[ 96 114 153 142 145 145  93]  <38>
[112  96 126 139  93 114 132]  <73>
[140 185  73 150  69 121 201]  <126>
[101 125 153 142 113 134 150]  <7>
[140 185 108 169  71 122 141]  <53>
[158  80 119  73 135  94 150]  <46>
asked: [ 96 126 139  93] : <73>
asked: [142 113] : <7>
asked: [140 185  73 150  69 121 201] : <126>
asked: [ 93 114] : <73>
asked: [125 153] : <7>

[133 131 119 133 125 135 137 136 128 143 127 131 137 127 140 126 110 118
 130 125 128 135 116 132 126 106 139 125 111 130 135 130 130 130 135 129
 135 138 121 122 119 139 129 137 123 123] -> <68>
[135 120 111 133 125 135 137 136 128 143 127 131 137 127 140 126 110 118
 130 125 128 135 116 132 126 106 139 125 111 130 135 130 130 130 135 129
 135 138 121 122 119 126 129 137 123 123] -> <5>
[135 120 119 133 125 135 137 136 128 143 127 131 137 127 127 126 110 118
 130 125 128 135 116 132 126 106 139 125 111 130 135 130 130 130 135 129
 135 138 121 122 119 139 129 137 123 123] -> <29>
[112 135  68 124 128 174 197 151  95 129 119 133 132 150 188 122 111 115
 158 121 131 123 160 127 120  58 134 140 121 137 160  77 163 174  83 122
 133 116 102 131 119 137 148 123 131 113] -> <120>
asked: [ 68 124 128] : <120>
asked: [133 132] : <120>

[142 107 145 157 120 119 125 121 121 139 152 132 136 161 118 149 112 128
 150 121 113 142 125 106 149 124 114 119 107 122 120 103 117 126 136 105
 133 144 136 127 110 121 120 155 124  95 135 133 134 131 132 143 127 137
 128 126 132 123 137 132] = <145>
[126 124 122 133 124 128 124 128 125 113 132 125 133 123 119 131 132 128
 121 131 129 131 142 117 123 125 131 137 135 132 128 121 134 135 127 125
 134 136 132 130 132 120 130 125 131 133 131 112 109 132 122 129 143 114
 143 123 131 136 132 116] = <167>
[138 118 133 135 132 127 128 127 127 143 127 137 128 143 130 133 126 124
 136 119 123 130 116 124 141 124 120 120 116 122 127 124 120 117 137 115
 131 124 136 130 122 128 121 141 121 110 137 145 140 121 134 131 118 126
 115 129 129 122 128 144] = <210>
[129 126 138 141 123 123 129 122 127 132 149 119 129 144 125 137 120 135
 143 129 118 135 127 107 133 134 124 121 119 129 122 118 121 135 123 120
 122 133 120 121 118 122 127 137 132 120 124 132 130 135 129 135 125 135
 125 132 129 123 128 127] = <87>
[146 107 146 157 120 119 124 121 121 143 152 135 134 163 118 149 109 128
 150 120 115 141 125  98 150 125 115 118 107 122 120 104 116 125 137 115
 132 140 137 128 109 113 119 155 123  94 138 135 134 130 132 143 126 124
 130 128 131 123 136 135] = <9>
[142  91 147 174 112 115 117 122 113 130 162 135 143 166 101 159 101 121
 149 118 116 150 141  98 155 116 111 128 107 129 114 105 122 127 144 105
 145 155 152 133 107 104 119 164 122  83 147 115 119 133 125 151 148 128
 154 133 136 134 148 122] = <43>
[158  77 148 127 132 135 113 128 115 152 135 151 144 174 110 155 111 108
 147 104 114 145 121  97 172 106 104 119  98 110 124  93 114 102 163  94
 142 154 171 142 110 108 110 172 103  65 159 135 136 111 137 147 131 107
 135 120 135 127 148 149] = <12>
[154  70 154 190 106 110 111 121 107 132 168 138 152 184  91 171  91 115
 155 109 107 159 143  88 169 108 104 127  97 117 116  69 117 121 156 100
 148 172 167 138  99  93 113 179 116  64 157 113 110 129 127 158 154 115
 163 123 139 136 158 125] = <134>
[127 124 126 136 123 127 125 126 125 113 138 120 131 126 118 133 127 129
 125 129 127 133 142 125 124 128 131 136 133 131 127 119 134 137 125 128
 135 132 129 128 129 128 130 127 132 132 130 112 111 134 122 130 142 121
 144 132 131 135 132 114] = <110>
[137 109 144 158 117 119 124 122 120 135 157 127 135 158 114 150 110 129
 148 125 114 143 132  97 144 125 117 123 111 126 120 101 121 131 133 119
 134 143 135 125 110 116 122 152 127 101 137 124 129 135 127 143 134 134
 136 133 133 127 137 126] = <74>
[147  90 133 152 127 123 116 131 119 138 122 145 141 151 113 143 122 108
 129 112 124 137 128 126 157 106 114 129 113 114 129 105 124 106 156 102
 151 147 167 146 123 114 116 155 109  89 153 132 130 110 133 137 138 108
 141 118 134 134 143 143] = <60>
[149  88 132 153 125 122 114 131 117 137 123 149 141 151 112 145 123 108
 128 112 125 138 130 141 157 107 114 130 114 117 129 104 125 107 157 100
 153 146 168 143 122 116 116 154 109  88 152 121 136 113 131 138 141 107
 143 123 134 135 145 140] = <138>
asked: [114 129 105] : <60>
asked: [135 132 127] : <210>
asked: [136 123 127] : <110>
asked: [119 155 123  94] : <9>
asked: [104 119  98 110] : <12>
asked: [117 119 124] : <74>
asked: [126 120 101 121 131 133 119 134 143 135] : <74>

[150 152  54 154 110 103] -> <52>
[156 125 167 140 146 139] -> <168>
[ 83 154  54 103 110 152] -> <86>
[112 125 110 130 127 122] -> <160>
[ 76 163  63 102  76 176] -> <8>
[167 141 146 139 137 122] -> <16>
[129 176 121 128 138 139] -> <2>
asked: [154  54 103 110 152] : <86>
asked: [167 140 146 139] : <168>
asked: [110 130 127 122] : <160>
asked: [150 152  54 154] : <52>

[150 148 122 149 119  99 193 131 125 122 129 108 180] -> <6>
[150 148 122 154 142 150 114  98 130 129 125 118 129] -> <13>
[150 136 146 126  97 116 152 122 136 128 126 121 144] -> <21>
[152 137 142 130  98 114 154 134 125 122 129 118 150] -> <157>
[152 137 142 130  98 114 154 129 125 122 129 118 150] -> <136>
[186 144 167 142  71  91 193 127 135 124 119 131 137] -> <36>
[141 143 133 148 111 103 167 128 122 118 104 116 158] -> <114>
[144 145 124 124 118  95 151 118 152 130 125 134 141] -> <156>
asked: [124 124 118  95 151 118 152 130 125 134 141] : <156>
asked: [193 131 125 122] : <6>
asked: [142 130  98 114 154 129 125 122 129 118 150] : <136>
asked: [152 137 142 130  98 114 154 129 125 122 129 118 150] : <136>
asked: [130  98 114 154 134 125] : <157>

[100 179 151  54 135  86 175  83 104 115  61 189] = <18>
[134 149 157 177 144 107 158  97  93 114  67 122] = <76>
[118  77 182 169 109 119 132 149 157 177 144 107] = <95>
asked: [158  97  93 114  67 122] : <76>
asked: [134 149 157 177 144 107 158  97  93 114  67 122] : <76>
asked: [100 179 151  54 135  86 175  83 104 115  61] : <18>
asked: [132 149 157 177 144 107] : <95>
asked: [107 158  97] : <76>
asked: [ 77 182 169 109 119 132 149 157] : <95>
asked: [118  77 182 169 109 119 132 149 157 177 144 107] : <95>

[108 116 141 153 110  94 102  95  95 138  85  91 104 157 129 145 114 100
 132 115 166  75  83 114 117 157 143 124 157 163 175 164 149 143 133  95
 145 152 161  77 102 162  96  96 121 148 149 157 110  91 146  86  88  90
  96 159 134] : <70>
[108 116 141 153 110  94 102  95  95 138  85  91 104 157 129 145 114 100
 132 115 166  75  83 114 117 157 143 124 157 163 175 164 149 143 130 107
 136 143 145  93 116 159  93  98 122 138 141 149 114  93 132  87  85  99
  89 152 123] : <143>
[133  60 146  64  71 151 106  88  88 131 124 141 141 112 162 117 117 101
 162 104 131 120  89 105 136 125 153 168 112 164 168 140 147 123 122 120
  93 156 147  85 141 122 157 154 161 166 130 158  86  76 171  85 129 110
 109 102  99] : <49>
[109 131 148 140 148  81 116  71  98  90  70 109 158  79  79 139  83 137
  94 104 147 113  74 176  72 169 154 139 103 177 172 124 174 163 130  98
 126 122 156  98  82  91 176 137 126 135 136 118 114 137 163 145 176 103
 171  95 154] : <72>
[110 109 139 169 129  76 137 143 153 109 101  95 107 143  77 136 116 142
  97 117 147 170 143 146 103 136  96  83 141  98  90 115 114 132 132 119
 155  88 110 152  96 129  90  81  86  79 127  90 161 161  84 147 118 119
 129 143 150] : <140>
[ 73 173 157 150  80  90 154  99 173  97  90 140 149 179 117 130  84 133
 170 117 147  97 123 135 154 162 104 170 151 143 111 141 172 136 182 153
 108  86 141 156 149 147 155  83 156  88 171 107 154  90 133  60 145  64
  71  86 113] : <146>
asked: [170 117 147  97] : <146>
asked: [157 143 124 157 163 175 164 149 143 133] : <70>
asked: [ 88 131 124 141 141 112 162 117] : <49>
asked: [133  60 145  64  71] : <146>
asked: [141 112 162] : <49>

[142 134 128 118 107  92  79  71  67  72  84  98 111 121 127 136 147 161
 176 185 189 186 174 159 146 137 130 122 112  98  84  72  67  69  80  94
 107 117 125 132 142 156 170 181 189 187 179 165 152 140 133 125 116 102
  89  77  69  67  74  87 102] = <42>
[ 92 105 117 127 136 144 155 167 178 183 185 178 167 152 140 131 122 113
 104  92  81  74  69  77  87 100 113 124 132 141 151 161 173 183 185 182
 172 158 146 134 125 117 107  96  85  74  71  71  81  95 108 120 129 138
 147 158 169 179 185 183 176] = <90>
[ 90  77  70  68  74  87 102 116 125 133 142 152 164 176 186 188 182 171
 157 144 133 124 116 106  93  81  71  67  71  83  97 110 121 130 139 148
 161 172 182 190 186 177 163 148 137 127 119 110 100  87  74  67  69  77
  91 105 117 127 135 144 155] = <147>
[127 137 148 160 171 179 184 180 172 162 150 139 130 121 111  98  86  77
  73  74  81  92 104 115 124 133 143 155 167 177 181 183 177 167 155 144
 133 124 115 103  90  79  75  73  78  87  99 111 121 130 140 151 162 174
 181 184 179 171 159 149 137] = <189>
[ 68  73  82  97 107  92 130 138 148 160 172 183 187 184 175 163 149 136
 127 119 110  99  85  74  70  72  78  91 106 118 127 136 144 155 167 180
 185 186 180 166 153 141 131 122 113 103  90  79  70  69  76  86  99 114
 124 133 141 151 163 175 185] = <88>
[154 167 179 186 184 178 166 154 144 136 126 116 105  91  79  71  71  78
  89 100 110 118 128 137 150 162 175 184 185 181 170 158 147 139 130 121
 109  96  83  73  70  74  83  96 107 116 124 133 145 158 171 181 186 184
 174 162 151 141 133 125 114] = <181>
[120 111  99  84  72  67  69  79  93 108 119 127 134 144 156 169 182 189
 187 179 166 152 139 130 123 114 104  90  75  66  67  75  88 101 115 125
 132 140 150 164 178 185 189 184 171 157 143 133 125 117 108  95  80  71
  66  70  81  97 110 122 129] = <28>
[121 131 140 150 163 173 181 184 180 171 160 146 136 127 117 107  96  84
  76  74  75  82  95 106 117 127 136 146 159 169 179 183 183 175 164 151
 141 130 122 112 100  89  78  73  73  80  89 103 114 124 133 142 154 165
 176 181 183 179 169 157 144] = <116>
[ 68  72 151 141 133 124 114 100  86  73  67  69  78  89 102 112 122 130
 140 152 166 180 188 188 180 169 155 145 136 129 119 107  92  78  69  68
  73  85  98 109 118 127 135 147 161 175 186 188 184 173 161 149 139 131
 123 112  98  83  72  68  72] = <195>
[185 188 182 172 159 148 138 130 121 110  96  83  73  69  72  83  95 106
 117 124 133 144 158 171 182 186 185 176 164 152 142 134 125 114 102  88
  76  70  70  79  89 103 112 121 130 140 152 166 178 187 186 180 170 156
 146 136 128 118 106  93  80] = <175>
asked: [67 72] : <42>
asked: [79 71 67 72 84] : <42>
asked: [142 134 128 118 107  92  79  71  67  72  84  98 111 121 127 136 147 161
 176 185 189 186 174 159 146 137 130 122 112  98  84  72  67  69  80  94
 107 117 125 132 142 156 170 181 189 187 179 165 152 140 133 125 116 102
  89  77  69  67  74  87 102] : <42>
asked: [161 172 182] : <147>
asked: [148 160 171 179 184 180 172 162 150 139 130 121] : <189>
asked: [172 159 148 138 130] : <175>
asked: [ 92 104 115] : <189>

[122 112  93 128 121 108 135 132]  <26>
[ 98 162 118 137 109 112 109  85]  <45>
[106 146 115 138 139 130 132 152]  <94>
[ 67 106 146 122 139 138  89  90]  <198>
[ 67 122 106 146 139 130 132  97]  <144>
[ 95 120 117 142 116 158  85 110]  <191>
[170 129 154 108 162 119 158 145]  <103>
[111 135 134 133 120 135 115 112]  <82>
[ 98 162 118 137 109 112 124  85]  <176>
[119 130 100 142 105 120 123 136]  <10>
asked: [146 122 139 138] : <198>
asked: [ 98 162 118 137 109 112 124  85] : <176>
asked: [122 106 146 139] : <144>
asked: [115 138 139 130] : <94>
asked: [129 154] : <103>
asked: [122 139 138  89  90] : <198>
asked: [134 133 120 135 115 112] : <82>

[120  96 126 120 136 149 169 162 177 160 149 142 147 141 110 136 145 163
 128 131 110 146 117  99 116 128  95 122 109 103 105 123  92  93 121 109
 121 132 125 109 106 107 100  93 122 136 101 122 133 117 118 134 122 136
 166 131 142 117 122 118 134 140 117]  <32>
[120  96 126 120 136 149 169 162 177 160 149 142 147 141 110 136 145 163
 128 131 110 146 117  99 116 128  95 122 109 103 105 123  92  93 121 109
 121 132 125 109 106 107 100  93 122 136 101 122 133 117 118 134 122 136
 166 131 142 117 122 118 134 140 125]  <23>
[126 115 148 133 124 117 130 123 144 136 126 117 122 124 102 134 142 154
 111 115 104 152 152 154 179 187 143 160 143 138 143 167 139 133 149 132
 139 147 137 117 109 110 102  97 124 133  87  97 104  90  96 114  99 107
 135 103 124 103 100  87 100 110 101]  <11>
[163 138 160 146 145 137 143 128 142 134 128 122 122 128 146 141 116 145
 136 131 117  99 110 110 163 126  93 119 106 102 105 125  94  93 119 109
 132 121 147 139 136 133 122 118 145 152 106 115 122 109 122 146 130 134
 152 111 129 110 124 133 159 172 156]  <39>
[120  96 126 120 136 149 169 162 177 160 149 142 147 141 110 136 145 163
 128 131 101 146 117  99 116 128  95 122 109 103 105 123  92  93 121 109
 121 132 125 109 106 107 100  93 122 136 101 122 133 117 118 134 122 136
 166 131 142 117 122 118 134 140 125]  <125>
asked: [120  96 126 120 136 149 169 162 177 160 149 142 147 141 110 136 145 163
 128 131 110 146 117  99 116 128  95 122 109 103 105 123  92  93 121 109
 121 132 125 109 106 107 100  93 122 136 101 122 133 117 118 134 122 136
 166 131 142 117 122 118 134 140 125] : <23>
asked: [110 163 126  93 119 106 102 105 125  94] : <39>
asked: [133  87  97] : <11>

[137 120 108 145 136 138 122 128 119 133 115]  <25>
[133 123 109 146 131 141 117 132 135 128 113]  <182>
[129 131 114 143 129 142 113 137 149 121 118]  <199>
[117  88 120 169 139 111 145  96 115 146  97]  <161>
[129 131 114 143 129 142 113 137 149 121 117]  <122>
[129 104 122 143 140 114 144 119  89 121 141]  <151>
[113  84 120 180 137 111 147  92 124 151  82]  <196>
[120 137 108 148 141 114 146 117  93 122 135]  <19>
[128 102 123 142 140 114 142 121  89 120 137]  <100>
[122  94 120 161 140 112 148 108 104 134 114]  <164>
[113  82 120 181 137 112 145  90 126 154  82]  <184>
[126 139 120 142 124 147 109 142 168 115 119]  <158>
asked: [137 120 108] : <25>
asked: [146 131 141 117 132 135] : <182>

